In the rows, 128 means zero.
Rotation paths and how fast each direction turns (degrees each step)
Each turn is a multiple of 5 degrees from 10 to 175, or 0.
Path 1:
[120 139 127 121 135 131 130 135 133]
[133 126 128 126 130 139 130 122 116]
[115 130 123 117 128 129 128 133 132]
[136 129 131 125 132 142 123 123 126]
[117 123 128 116 120 127 128 129 127]
[134 125 130 126 134 138 117 130 134]
[126 126 136 118 116 125 127 127 123]
[128 118 130 130 134 132 120 137 135]
[135 133 138 121 121 123 126 130 123]
[123 116 132 134 131 130 128 139 127]
[137 136 133 122 132 120 126 134 124]
[124 122 132 136 125 133 134 137 119]
[129 134 128 121 141 121 127 133 125]
[126 120 125 125 132 124 131 127 128] : 145
[137 128 128 124 128 128 130 125 125] : 155
Path 2:
[125 138 117 123 125 130 136 123 123]
[127 136 122 118 134 133 117 128 127]
[137 132 127 121 121 133 126 124 116]
[119 141 123 126 123 125 125 128 119]
[122 128 126 114 133 135 126 126 120]
[133 138 118 123 125 133 133 122 124]
[128 139 124 122 128 129 114 130 124]
[129 129 130 119 121 132 127 126 113]
[119 140 119 125 126 127 132 126 122]
[126 131 123 114 135 136 122 127 125]
[138 137 122 123 121 132 129 123 120]
[122 140 125 125 125 126 117 131 120]
[124 127 129 116 127 134 130 125 115]
[124 135 124 133 127 124 127 129 131] : 140
[131 128 123 125 133 131 131 126 134] : 85
Path 3:
[125 138 118 133 124 131 125 138 123]
[136 124 136 141 121 129 133 128 128]
[115 127 130 126 128 129 139 126 118]
[137 126 136 121 132 133 123 136 119]
[134 140 118 128 128 132 139 132 128]
[133 116 126 140 133 134 130 125 126]
[121 121 121 124 119 125 132 136 122]
[137 132 133 130 121 132 120 125 116]
[124 134 129 128 123 141 140 129 133]
[125 125 132 139 139 131 126 136 121]
[134 126 128 124 122 120 139 139 125]
[135 129 125 129 131 131 131 116 115]
[127 120 124 122 126 143 131 133 131]
[123 131 134 131 122 130 126 128 128] : 55
[129 133 128 124 130 136 125 128 130] : 85
Path 4:
[130 114 132 133 133 133 134 128 137]
[143 130 135 125 135 131 129 125 132]
[126 124 132 122 137 137 118 123 132]
[130 120 136 114 130 131 132 132 123]
[129 120 140 129 124 128 128 116 127]
[127 131 133 124 141 124 133 119 123]
[125 125 122 116 128 131 131 115 132]
[128 113 126 128 134 125 138 127 130]
[144 125 127 128 131 125 130 119 131]
[130 122 123 126 142 131 118 124 129]
[135 119 125 114 128 130 126 130 122]
[130 114 134 132 126 127 122 121 121]
[134 131 132 125 136 123 129 120 115]
[132 133 132 134 131 125 127 124 128] : 100
Path 5:
[137 135 126 119 130 119 135 131 122]
[134 121 132 134 131 120 137 134 138]
[127 131 136 130 137 129 134 137 117]
[123 137 128 136 131 135 137 130 138]
[133 138 122 119 135 132 126 137 127]
[134 128 135 127 129 128 124 133 145]
[131 135 137 130 129 124 117 137 121]
[125 136 130 140 131 123 125 121 136]
[126 131 117 128 141 124 120 131 123]
[120 120 130 126 137 129 123 126 141]
[117 129 131 123 126 131 117 136 122]
[119 136 131 125 121 124 125 118 137]
[128 129 118 122 124 114 121 130 123]
[123 131 134 133 124 130 128 128 124] : 90
[133 128 130 132 126 120 127 126 126] : 60
Path 6:
[131 126 125 129 119 130 129 134 119]
[139 127 129 129 124 131 127 138 130]
[142 126 127 130 131 127 125 126 127]
[134 124 121 130 126 126 127 125 118]
[130 124 124 133 120 129 128 136 122]
[139 127 133 131 124 130 126 135 129]
[142 128 127 126 130 128 127 125 124]
[133 124 117 129 125 127 127 128 120]
[131 122 126 136 121 128 126 135 125]
[139 127 136 131 124 130 126 131 125]
[141 129 125 123 127 129 128 127 122]
[134 124 116 130 126 128 127 132 124]
[134 122 128 139 124 128 125 132 126]
[126 126 126 132 127 129 127 136 134] : 100
Path 7:
[123 129 131 138 133 135 120 125 136]
[120 126 132 135 124 137 129 120 135]
[124 131 134 137 131 134 119 124 135]
[121 126 136 134 124 135 128 120 135]
[124 132 136 134 129 132 118 124 135]
[121 126 137 131 123 131 128 119 136]
[123 132 135 131 128 130 117 124 136]
[120 125 136 129 124 128 127 120 138]
[121 133 133 129 127 129 117 125 138]
[119 124 133 129 125 127 127 121 140]
[120 132 129 129 127 130 117 126 139]
[118 123 129 130 128 127 128 122 141]
[119 132 126 130 128 131 119 127 139]
[127 121 130 128 127 126 136 124 129] : 175
[124 130 128 130 127 123 131 133 121] : 0
Path 8:
[125 134 118 135 126 133 138 133 129]
[132 126 119 127 136 121 124 124 118]
[127 122 121 122 130 141 130 124 134]
[121 133 121 124 133 118 135 131 132]
[134 121 128 133 140 126 123 123 134]
[136 128 122 125 123 131 140 133 135]
[125 127 121 140 134 122 132 127 121]
[138 126 118 123 131 136 121 126 127]
[119 126 122 122 129 129 141 124 128]
[125 128 121 131 140 124 119 131 134]
[139 123 128 121 129 128 135 122 136]
[124 128 123 138 132 129 138 135 131]
[140 126 118 130 130 121 122 126 124]
[130 126 120 128 134 128 132 127 130] : 0
[127 124 130 128 127 123 132 121 125] : 160
Path 9:
[125 123 136 125 124 131 117 127 118]
[123 120 128 129 130 124 136 120 117]
[124 123 134 128 122 126 115 123 122]
[120 125 129 129 127 128 136 115 120]
[123 127 132 129 124 119 116 120 127]
[117 130 132 126 124 131 135 117 126]
[122 132 131 127 130 116 119 120 129]
[117 131 137 122 123 130 134 123 130]
[122 134 130 122 135 116 123 125 126]
[120 129 142 121 124 128 132 129 130]
[120 131 127 118 137 120 126 129 122]
[125 126 145 124 125 126 131 132 125]
[120 124 125 118 134 124 127 131 118]
[129 129 135 130 125 133 133 127 128] : 170
[129 133 124 133 123 127 130 133 126] : 0
[131 121 126 132 126 130 126 125 122] : 25
Path 10:
[117 121 125 136 124 118 129 131 133]
[131 137 125 122 121 115 128 131 122]
[130 123 129 139 118 127 139 133 126]
[127 129 137 127 128 120 122 141 124]
[120 124 119 128 116 129 129 137 131]
[125 129 129 132 127 109 127 127 127]
[133 133 126 126 116 127 137 136 122]
[127 120 137 139 126 122 128 137 127]
[123 133 125 120 122 124 124 142 127]
[122 121 122 137 119 118 131 126 130]
[133 137 131 126 126 115 132 134 122]
[127 121 131 134 116 132 134 137 124]
[124 128 132 130 131 117 119 140 129]
[124 125 130 127 130 132 122 134 130] : 85
[133 135 124 125 129 129 127 133 130] : 160
Path 11:
[128 130 123 113 132 125 128 120 125]
[130 127 125 118 116 129 131 118 129]
[129 138 128 116 125 135 128 126 134]
[137 127 125 117 133 134 134 120 130]
[128 128 127 113 127 125 123 118 126]
[128 133 121 118 119 129 135 121 129]
[134 133 131 117 125 137 127 123 135]
[133 131 123 114 136 130 132 122 128]
[130 123 126 116 122 127 126 116 127]
[126 138 123 116 120 130 130 124 131]
[137 130 128 119 127 138 133 122 134]
[130 130 126 112 135 128 125 121 127]
[129 126 122 117 121 126 133 117 126]
[126 129 134 126 127 129 119 128 129] : 160
[129 123 127 126 135 124 126 125 124] : 95
